One vector is turned by the same rotation once a tick. Each row is the vector after some number of ticks, and that number follows the row.
The counts run from 0 to 513.
[-0.92 -3.76 -1.60  3.09 -1.12  0.96  3.00  2.51 -2.49  1.97 -2.01 -2.89
  2.65  0.95 -2.08  3.85 -0.63  1.11  1.34 -3.36 -0.29  1.35 -1.22 -1.39
 -0.07  0.32 -1.29 -2.14  1.42  1.89  1.27 -0.67  0.80]  73
[ 0.31  2.88 -2.85 -0.14 -1.06 -0.63  3.46  1.42 -1.95  2.55  3.33  0.49
 -0.75  2.44 -0.86  1.55 -0.29  2.66 -0.33  0.60  0.12  2.52 -3.16  0.12
 -4.51 -0.20 -1.86 -0.80  0.79 -1.09  3.32 -0.14 -0.70]  123
[-2.89 -1.56  1.32 -0.63  0.82  0.68  1.98 -0.72 -4.09  3.92 -3.42 -0.82
 -0.87  2.16 -0.60  1.93 -0.37 -0.56 -0.70 -1.01  0.19  3.46 -3.51 -0.53
 -1.94  0.14  0.52  0.91  0.21  2.35 -0.18 -1.75  4.12]  155
[ 0.80 -0.29 -0.35 -1.24  2.67  0.96  3.22 -0.23 -0.19 -0.37 -0.49  1.37
 -0.60  3.05 -2.23  0.08  2.60  1.36  0.07 -0.70  2.68  4.60 -3.12 -0.15
 -5.52  0.36 -0.69  0.46 -2.73 -1.94  1.45 -0.41  0.05]  269
[-0.93  0.14 -1.84  2.99  1.32 -1.18  1.96  0.20  0.85 -0.16  4.48 -1.42
 -1.50  3.66 -4.46  3.48 -0.28  2.43  1.37 -0.79  1.95  1.14 -0.28 -0.58
 -0.99  0.67  0.62 -1.36  1.23  1.72  4.02  0.08  1.45]  62
[-1.83 -0.19 -3.03  1.69  0.45 -1.42  3.04  0.74 -0.04  3.35  1.96 -1.71
 -1.02  4.26 -2.46  2.74  0.45  1.55  1.33 -3.23  2.16 -0.59 -0.13 -2.68
 -0.35  0.67  2.25 -0.74  2.57  1.10  3.09  0.92  0.80]  145
[ 0.11 -2.76 -0.06  3.18 -0.31  0.14 -1.65  0.57  1.36 -4.29 -0.72  0.08
  2.63 -1.88 -4.75  0.75  0.94  1.99  0.52 -2.28  1.44  0.98  2.24 -0.81
 -1.72 -1.14 -2.84 -2.56 -3.82 -1.58 -0.61 -1.01 -0.23]  190
[-0.71 -0.96 -0.81  2.52  2.06  0.59 -2.66 -0.37  2.57 -3.83 -1.53  1.75
  0.79  1.57  0.80 -0.10  3.33  1.02 -3.65 -4.08  2.94 -2.89 -0.15 -0.83
 -0.95  0.36  2.40  1.91 -1.47  2.12  0.42  0.35 -0.75]  140
[-3.25 -1.75 -0.60  0.45 -0.86 -0.63  3.29 -1.13  0.41  2.55 -0.56 -1.28
  2.97  2.29 -3.64  1.56  0.87 -2.67  0.46 -3.54  1.54  2.71  3.08 -2.30
 -1.95  0.70  0.69 -0.66  2.42  0.39  0.44  1.18  1.85]  448
[-2.84 -1.44 -1.67  3.82 -1.03 -1.72  2.00  1.94 -0.18  3.23 -0.81 -1.44
 -0.88  3.00 -1.92  2.71 -1.29  2.26 -0.10 -2.89  1.95 -0.82  0.39 -3.52
  2.05  0.22  2.23 -0.58  0.83  1.38 -0.41 -1.24  2.46]  512
[ 0.89 -0.86 -1.73 -0.43  2.79  2.46 -0.76  0.18 -0.99 -0.57 -3.18  1.44
 -0.25  1.73  1.61 -0.24  3.91  1.54 -1.21 -3.09  1.33 -0.25 -5.84  0.21
 -3.43  0.68  1.31  2.71  0.16  0.90  2.44  0.64 -1.06]  68
[ 0.67 -0.33 -1.81  2.87 -1.85  0.08 -2.07  0.05  1.66 -5.25  1.57  0.86
  3.37 -2.25 -2.83  0.67  1.02  1.46 -1.81 -2.04 -0.11  0.22  2.71  0.78
 -3.24 -0.47 -3.55 -1.54 -0.96 -0.85  0.99  0.13 -1.56]  191
[-1.26  0.58 -0.69  4.45 -3.28 -1.95  1.59  1.97 -0.47 -0.64  1.98 -0.86
  2.13 -0.85 -2.70  2.39 -2.70  2.14 -1.98 -0.46 -0.64  1.81  2.97 -0.86
 -1.20 -0.81 -3.49 -3.51 -1.45 -0.25 -1.54 -2.09  0.97]  335
[-2.90  2.57 -0.86  0.08 -3.51 -1.60 -1.45 -1.73  0.02  1.76 -1.43  1.52
  1.92  0.16  1.76 -0.76 -0.63 -1.31 -5.35 -1.88 -0.19  0.32  1.50  0.19
 -2.24 -0.09 -0.30  4.13  3.51  0.89 -1.60  0.44  0.48]  309
[ 0.85  0.28 -2.57  2.65 -0.48  0.99 -0.79  2.01 -1.12 -4.24  0.52  0.14
  2.95 -2.13  1.25  1.19  1.29  1.85 -3.97 -3.23 -1.92 -1.60  0.10  1.01
 -2.95 -0.84 -3.14 -1.93 -1.24  2.02  1.44 -0.43 -2.79]  275
[-0.85 -2.11  0.51 -0.15  3.25  1.00  4.75  0.53 -0.69 -0.73 -0.88 -0.43
  1.13  4.02 -1.52  1.77  2.28 -0.35 -0.66 -2.34  2.24  3.75 -1.35 -1.00
 -3.72  1.11  0.67 -1.01 -1.88  1.12  1.42 -0.97  0.99]  500
[-3.78  2.45 -0.96 -0.23 -1.47 -2.34  1.79 -2.42  0.62  1.15  3.58  0.56
 -1.63  1.06 -2.96  0.18 -1.28 -1.40 -1.68 -1.27 -0.11  1.59  4.98 -1.63
 -3.38 -1.02 -0.82 -2.26  0.32 -0.65  0.62  0.70  2.39]  396
[ 0.46 -0.15  0.69  1.22 -0.71  0.61 -4.38 -0.59 -0.16 -0.87 -3.20  2.61
  0.02 -2.07 -1.65 -1.66  0.69  3.20 -0.25 -0.12  0.82  2.18 -4.21  1.10
 -3.25 -1.10 -2.45  3.09 -1.70 -2.50 -2.00 -1.25  0.24]  182
[-2.42  3.10 -2.65 -0.01 -3.13 -2.55  1.38 -0.48 -2.56  4.80  2.22 -0.04
 -3.26  1.22 -2.84  0.49 -2.40  1.63  0.31  0.12 -0.93  1.20 -0.39 -1.23
 -2.82 -1.52 -1.17 -0.22  2.01 -1.96  1.74  0.34  1.88]  176
[-1.83  0.38 -0.09  0.25  0.79  0.10 -6.12 -3.08  1.03 -1.24 -2.46  3.41
 -3.07 -0.60 -2.16 -2.36  0.87  0.88 -0.86 -1.83  1.55 -1.22 -1.22  0.41
 -2.43 -1.33  0.05  3.28 -1.45 -1.32  0.27  1.31  1.60]  318
[-0.34 -1.80 -0.80  0.86  2.61  1.97  2.69  1.31 -2.76 -2.71  0.76 -0.84
 -0.26  0.44 -1.80  1.49  0.73  0.56 -1.57 -1.96 -0.42  1.30 -0.07 -0.29
 -3.31 -1.33 -2.17 -5.43 -4.37  1.82  2.11 -1.95  0.80]  272
[-1.71  1.47 -1.08  0.25  0.99 -0.55  1.53 -2.13 -0.15  1.24  2.68  0.53
 -1.73  4.31 -0.37  2.70 -0.20 -0.25 -2.12 -0.43  1.09  1.89 -1.87  0.92
 -2.43  1.75  1.82  2.42  3.86  3.54  3.68  0.69  1.72]  290
[-0.74 -0.61 -2.56  0.67 -0.45  0.10  2.00  1.14  1.44  1.06 -3.24  0.70
  2.48  3.00  2.47  0.23  3.15  1.46 -2.72 -4.36  2.68 -0.50 -1.29 -2.71
 -1.52  0.67  2.13  3.17  1.07 -0.41 -0.67  0.79 -1.50]  508
[-4.21  1.82  0.60 -0.84 -1.52 -0.64  0.08 -2.21 -0.29  2.42 -2.74  1.86
 -0.83  1.82  1.68 -1.03 -0.14 -1.43 -4.99 -1.82  0.87  1.37  0.75 -1.14
 -2.74 -0.46  1.67  3.58  0.08  0.69 -2.92 -0.09  2.43]  310
[-2.12 -1.60  0.88  0.06  1.76  0.01  0.75 -2.03 -0.17  2.94 -1.54  0.15
 -2.02  3.92 -2.80  1.33  0.83 -0.27  1.83 -1.36  3.28  3.34 -2.84 -1.08
 -2.16  0.81  2.59  2.33  1.84  0.65  1.98  0.78  3.64]  8
[ 0.68 -3.75 -1.17  4.64 -0.64  0.84  0.29  3.29 -1.77 -0.53 -1.56 -2.20
  3.54 -0.65 -1.39  3.50 -0.03  3.39  0.99 -2.64 -0.52  0.29 -2.39 -0.26
  0.66 -0.01 -2.12 -1.50  0.12  1.67  1.09 -1.63 -0.09]  357
[-0.92 -4.01 -0.01  3.68 -0.61  1.11 -2.31  1.41 -0.82 -1.42 -5.26 -0.77
  3.55 -1.09  0.52  1.64  0.85  1.43 -1.82 -3.94  0.31 -0.77 -1.56 -0.72
  0.85 -0.36 -0.24  1.10  0.12  2.34 -1.67 -1.26  0.57]  76
[-3.11 -1.27 -1.87  2.75 -2.12 -1.06 -0.99 -0.78  0.06  0.55  0.43 -1.36
  0.32 -0.86 -5.15  0.72 -0.93 -0.45  0.89 -3.62  0.06 -1.83  4.86 -2.27
 -0.22 -0.97 -0.86 -2.60  1.01 -0.21  0.77  1.46  1.85]  168
[-0.68  2.86 -1.63 -1.58 -0.61  0.71 -0.40 -1.80  0.42 -2.31  0.25  2.75
  1.79 -1.20  0.77 -1.90  2.21 -0.64 -4.67 -1.52 -0.36  0.86  1.95  0.88
 -6.25 -0.51 -2.64  1.14 -1.19 -1.87  0.10  0.94 -1.52]  476
[-0.85 -1.98 -0.89  0.05  0.52  0.43  4.30 -0.55  0.58  0.56 -0.49 -0.68
  4.01  3.60 -1.88  2.43  2.35 -1.67  0.28 -2.75  2.09  4.00 -0.24 -1.13
 -3.13  2.05  0.51  0.42  2.88  0.49  2.06  0.92  0.29]  217
[ 0.79 -0.82 -1.06  1.34  0.12  1.51 -2.32  1.43 -1.94 -3.64 -2.41  1.50
  1.09 -2.90 -0.03 -1.10  2.01  2.23 -2.48 -2.28 -0.99 -0.74 -2.05  0.92
 -3.25 -1.97 -3.45 -1.26 -4.26 -0.98 -0.57 -1.41 -1.35]  45
